Named turns come first, each shown by rows before and after it. Which turns, in which order, take the first row of each pair that follows to the second? Write the first one first, as in the answered first pair.
L (before => after):
3 -10 0 -7 10 4 5 12 0 -10 -5 -12 -1 1 -3 -11 -2 7 => 3 -12 3 -6 10 0 5 14 -1 -8 -2 -11 0 -3 -1 -6 -1 10
-1 -14 9 15 14 -41 -46 -22 -15 -74 -50 26 -34 16 28 -18 2 -2 => -9 7 -11 12 4 -22 -32 -35 6 -80 -45 2 -30 23 -23 -49 -18 3
1 -14 5 -5 5 4 4 3 2 -1 -7 -13 -2 -3 6 8 10 4 => -1 -14 10 -1 5 1 -2 2 -1 -7 -10 -4 -5 -2 13 7 9 0
-15 -10 -14 -15 -1 11 21 -16 9 2 -1 -44 -12 -3 -18 4 4 21 => -6 -20 -1 -16 3 1 13 -8 -1 8 2 -36 -14 -10 11 25 18 19
U (before => after):
-14 4 -11 2 -5 6 -7 10 -1 -13 -2 33 19 7 11 -14 -10 1 => -8 -2 -5 2 -2 8 -8 13 -4 -13 -5 30 21 3 19 -10 -7 -1
-16 1 -2 10 0 -16 -32 -9 9 2 -11 16 -2 3 -6 -2 7 0 => -13 5 -5 9 -8 -13 -32 -4 4 14 -2 21 5 -2 3 2 1 -5
-4 29 -29 -4 10 7 -4 9 16 8 -1 -2 10 -7 3 -13 -19 -9 => 8 15 -21 -9 19 12 0 20 7 9 0 -6 12 -14 22 -4 -14 -8
V (before => after):
-16 -23 22 9 17 -29 -19 22 -13 -17 -9 5 -6 7 20 22 40 -1 => -16 -13 12 16 14 -11 -32 33 -13 -23 -10 27 18 12 23 -1 13 -22
11 -17 0 -17 -13 14 39 7 15 -18 -10 -38 6 -5 -18 3 15 23 => 16 -25 14 -14 -6 -1 31 9 0 -14 -16 -25 -1 -12 8 22 33 23
-20 8 9 13 13 -10 16 -8 29 -10 -6 -7 -31 27 -44 14 -4 17 => -18 -4 26 11 18 -26 12 -3 15 -9 -11 7 -37 24 -17 33 12 18
T (before => after):
-4 -14 -21 -7 -9 38 23 17 6 13 25 -36 -3 -29 -25 18 -5 11 => 6 -16 -7 5 15 46 -13 38 -9 -15 9 11 19 -20 19 -3 -26 -20
-3 -46 16 -4 17 -24 -30 18 3 2 7 12 -13 -28 15 44 40 18 => -5 -37 3 -9 -1 -17 -18 24 5 26 24 1 -14 -37 6 51 34 14
11 -14 -2 0 0 4 0 -1 -12 -10 -6 1 6 -9 7 -14 -3 3 => 7 -13 -2 0 -5 -1 4 -6 -12 -5 -5 -9 -1 -9 -3 -11 2 12
A (before => after):
12 -22 1 -4 8 -4 -11 14 -11 18 3 -3 1 -10 20 8 5 -8 => 8 -22 2 -3 1 -11 -10 8 -9 25 6 -2 -4 -12 19 16 7 -7
3 -13 25 -30 46 33 6 20 -3 -4 -13 -40 -1 9 9 16 19 -6 => -20 1 18 -19 16 -12 6 -8 4 18 -9 -22 -22 3 -4 55 41 2
3 -2 -3 17 8 5 8 -23 26 -24 -17 12 5 8 -18 -32 -15 -4 => 10 -15 3 8 13 7 21 -20 25 -22 -17 -14 -2 4 -22 -28 -7 10

(2 to 3 turns a pair)
-22 35 -21 34 -23 -10 -11 -21 16 -5 -1 37 9 16 -29 -19 -26 -14 => -4 12 7 33 6 -8 -30 1 -6 -19 -11 57 13 15 27 -10 -15 -25 -> V U T
9 -33 -27 3 0 15 6 16 7 22 18 -35 3 31 8 -2 5 30 => 0 -28 -25 12 -14 -12 -5 5 5 35 21 -13 -5 29 20 23 18 26 -> A U
16 -7 10 -12 14 28 15 16 -8 21 17 -27 9 -9 -3 -5 5 17 => 0 4 8 -3 13 17 14 -6 6 0 6 -27 -2 0 -36 -20 4 27 -> U U
-8 2 -18 1 -24 29 21 0 2 57 31 -14 9 2 -25 -3 2 -18 => -6 6 -19 5 -20 37 9 9 1 45 27 1 21 9 -17 -17 -12 -32 -> A A
-9 13 -11 25 -22 -38 -20 -13 -14 16 -8 69 20 6 21 52 -11 -25 => -16 10 -13 13 -34 -56 7 -39 -5 32 -1 24 -9 -2 -22 69 13 12 -> T T
37 14 37 -33 -5 -26 -4 -11 -38 46 3 -8 -62 -3 20 23 29 22 => 17 59 11 -2 -24 -12 -43 -7 -23 29 1 63 -18 24 16 -21 -23 -32 -> A V
-3 9 6 -8 -15 -22 11 -13 7 -13 -8 -16 -7 -11 -31 -23 14 32 => -4 15 4 0 -9 -11 -9 -3 9 -26 -12 10 15 -1 -19 -44 -9 10 -> A A
20 -5 -21 -11 -17 66 34 7 -17 39 11 -37 29 -34 -12 -31 -40 9 => 21 -30 9 -20 2 40 47 -6 -21 27 -3 -67 -6 -34 -13 -11 0 47 -> V U
-4 -24 18 8 10 -2 -11 16 -3 -10 -16 30 8 -6 -1 -19 11 -4 => -18 -14 6 7 -11 -9 10 -4 7 4 -10 4 -10 -4 -40 -15 18 10 -> U T
